128 stands for zero in the data rows.
Some points, each followed by its number:
[128, 108, 143, 104, 93, 127, 148, 125, 114, 142, 138, 170, 114, 126, 124, 172, 132, 113, 132, 88, 128, 142, 84, 134] 0
[149, 120, 112, 111, 141, 91, 131, 82, 128, 175, 178, 128, 101, 95, 140, 112, 101, 186, 110, 135, 92, 143, 141, 135] 1
[82, 127, 85, 139, 140, 70, 152, 162, 137, 143, 73, 155, 142, 157, 41, 166, 102, 83, 145, 122, 115, 109, 138, 141] 2
[150, 108, 144, 145, 132, 99, 128, 147, 133, 118, 134, 110, 149, 139, 152, 88, 146, 105, 151, 122, 149, 170, 82, 105] 3
[150, 139, 142, 154, 60, 243, 169, 148, 128, 108, 140, 178, 156, 114, 153, 194, 145, 111, 139, 108, 117, 114, 148, 155] 4
[168, 74, 169, 152, 153, 146, 126, 143, 127, 141, 155, 124, 113, 151, 156, 50, 143, 109, 109, 61, 129, 134, 66, 143] 5
[84, 124, 98, 184, 204, 117, 106, 137, 177, 131, 148, 127, 160, 155, 165, 93, 157, 175, 141, 121, 120, 155, 143, 147] 6
[98, 125, 136, 148, 122, 72, 120, 136, 126, 80, 97, 98, 156, 139, 128, 141, 196, 116, 146, 176, 169, 128, 126, 101] 7
[171, 137, 140, 108, 113, 136, 63, 106, 95, 145, 131, 110, 127, 90, 94, 114, 97, 89, 148, 144, 70, 155, 109, 40] 8
[64, 118, 67, 112, 120, 121, 96, 83, 139, 85, 133, 97, 183, 187, 141, 60, 121, 149, 181, 141, 117, 114, 204, 154] 9
[151, 142, 122, 117, 111, 99, 172, 160, 101, 145, 109, 139, 125, 127, 87, 168, 152, 107, 166, 141, 139, 97, 123, 137] 10
[147, 134, 156, 140, 84, 205, 152, 142, 127, 111, 145, 161, 120, 130, 153, 188, 134, 130, 122, 132, 137, 109, 147, 153] 11
[104, 112, 70, 159, 109, 121, 149, 121, 139, 140, 121, 145, 99, 82, 118, 85, 103, 171, 109, 160, 125, 92, 131, 181] 12
[135, 109, 136, 210, 147, 206, 171, 158, 117, 116, 144, 135, 109, 125, 158, 149, 133, 127, 133, 89, 144, 108, 142, 145] 13
[156, 140, 143, 133, 80, 213, 128, 129, 112, 124, 142, 153, 144, 108, 136, 166, 124, 92, 142, 119, 99, 126, 133, 110] 14
[196, 96, 235, 82, 145, 90, 93, 110, 135, 165, 146, 127, 0, 167, 147, 172, 93, 125, 42, 135, 190, 94, 116, 145] 15
[157, 79, 147, 147, 152, 150, 170, 168, 114, 107, 98, 133, 113, 145, 134, 89, 103, 110, 127, 84, 142, 123, 76, 166] 16
[147, 150, 128, 101, 118, 102, 149, 163, 153, 178, 112, 105, 101, 174, 126, 128, 110, 98, 65, 131, 154, 97, 116, 96] 17
[195, 169, 199, 104, 115, 142, 95, 107, 131, 98, 148, 92, 148, 161, 145, 109, 161, 153, 127, 152, 112, 175, 131, 113] 18
[121, 121, 166, 155, 125, 168, 152, 122, 83, 82, 126, 165, 142, 135, 156, 161, 107, 114, 115, 109, 132, 140, 100, 113] 19
[45, 154, 31, 110, 121, 125, 151, 138, 167, 129, 133, 134, 141, 101, 84, 135, 145, 115, 151, 133, 109, 95, 175, 91] 20
[101, 124, 51, 106, 129, 117, 174, 143, 154, 126, 141, 132, 125, 134, 152, 139, 125, 216, 159, 181, 109, 116, 150, 119] 21
[119, 119, 128, 181, 78, 166, 135, 146, 134, 118, 136, 164, 138, 128, 170, 152, 127, 98, 132, 141, 126, 109, 118, 147] 22
[101, 125, 91, 147, 164, 97, 84, 112, 146, 125, 134, 114, 164, 126, 149, 108, 156, 185, 139, 117, 97, 114, 158, 151] 23
[174, 101, 184, 127, 139, 106, 110, 108, 132, 156, 121, 126, 11, 144, 134, 125, 85, 140, 61, 137, 170, 93, 123, 168] 24
[132, 118, 173, 137, 115, 140, 124, 138, 127, 117, 144, 141, 84, 154, 161, 184, 118, 143, 108, 170, 161, 105, 139, 141] 25
[64, 139, 132, 110, 64, 119, 69, 59, 69, 78, 41, 147, 157, 37, 129, 217, 202, 182, 166, 138, 66, 151, 161, 128] 26
[82, 111, 88, 115, 90, 48, 120, 154, 156, 121, 56, 160, 135, 165, 57, 141, 119, 114, 126, 153, 151, 103, 121, 127] 27
[138, 133, 121, 138, 126, 71, 131, 149, 140, 117, 125, 108, 173, 142, 143, 109, 141, 98, 176, 151, 168, 180, 88, 85] 28
[44, 131, 53, 75, 86, 128, 89, 55, 121, 67, 143, 113, 188, 222, 138, 41, 101, 146, 195, 151, 90, 113, 219, 139] 29
[142, 133, 120, 111, 101, 137, 98, 102, 124, 126, 110, 144, 136, 83, 110, 177, 115, 154, 193, 137, 93, 143, 115, 83] 30
Which two points above are nearest to each new point by angle, seen from the average point of the numbered points? Their numbers follow each, nearest first.
[169, 179, 81, 100, 165, 114, 91, 132, 90, 154, 102, 89, 144, 99, 89, 106, 101, 47, 165, 99, 96, 123, 101, 63] 8 30
[214, 207, 207, 108, 93, 159, 94, 115, 133, 53, 140, 62, 211, 154, 143, 97, 193, 159, 151, 162, 78, 210, 146, 117] 18 3
[94, 169, 85, 143, 171, 108, 108, 134, 98, 136, 93, 96, 125, 141, 140, 156, 134, 80, 91, 206, 115, 164, 136, 97] 7 28
[66, 151, 30, 131, 138, 136, 172, 124, 146, 141, 122, 132, 170, 93, 45, 123, 155, 128, 183, 159, 129, 112, 174, 117] 20 2
[74, 144, 74, 134, 115, 119, 133, 116, 156, 143, 121, 120, 138, 88, 100, 112, 124, 127, 128, 129, 119, 128, 154, 108] 20 12
[130, 107, 165, 146, 105, 202, 165, 115, 91, 93, 98, 176, 146, 155, 156, 198, 117, 92, 118, 109, 135, 148, 91, 121] 19 4
[159, 83, 142, 151, 147, 149, 159, 160, 116, 103, 96, 131, 123, 151, 134, 87, 104, 106, 126, 88, 144, 127, 84, 162] 16 5
[131, 131, 108, 111, 120, 108, 140, 134, 123, 161, 155, 126, 107, 126, 107, 125, 169, 119, 145, 131, 133, 130, 127, 144] 10 1
[118, 101, 157, 97, 75, 139, 160, 121, 112, 133, 126, 197, 116, 138, 135, 186, 106, 106, 119, 70, 124, 147, 73, 136] 0 19
[112, 120, 155, 139, 127, 85, 122, 138, 127, 93, 113, 106, 106, 146, 136, 149, 169, 137, 122, 168, 171, 117, 130, 110] 7 25
[65, 154, 56, 110, 137, 124, 122, 135, 151, 133, 129, 126, 142, 108, 93, 128, 148, 110, 146, 127, 103, 102, 153, 76] 20 2
[129, 111, 103, 92, 126, 148, 95, 136, 80, 137, 131, 93, 127, 124, 138, 152, 126, 66, 141, 112, 62, 169, 131, 12] 8 30
[136, 159, 132, 65, 105, 128, 136, 154, 150, 154, 124, 135, 142, 158, 118, 159, 127, 113, 111, 127, 118, 101, 125, 84] 17 10
[71, 165, 68, 112, 126, 110, 148, 151, 142, 112, 151, 148, 148, 107, 105, 112, 136, 138, 136, 134, 117, 100, 155, 135] 20 21
[108, 144, 142, 50, 103, 170, 99, 120, 116, 103, 161, 189, 215, 105, 90, 198, 146, 151, 197, 109, 34, 115, 140, 82] 30 26
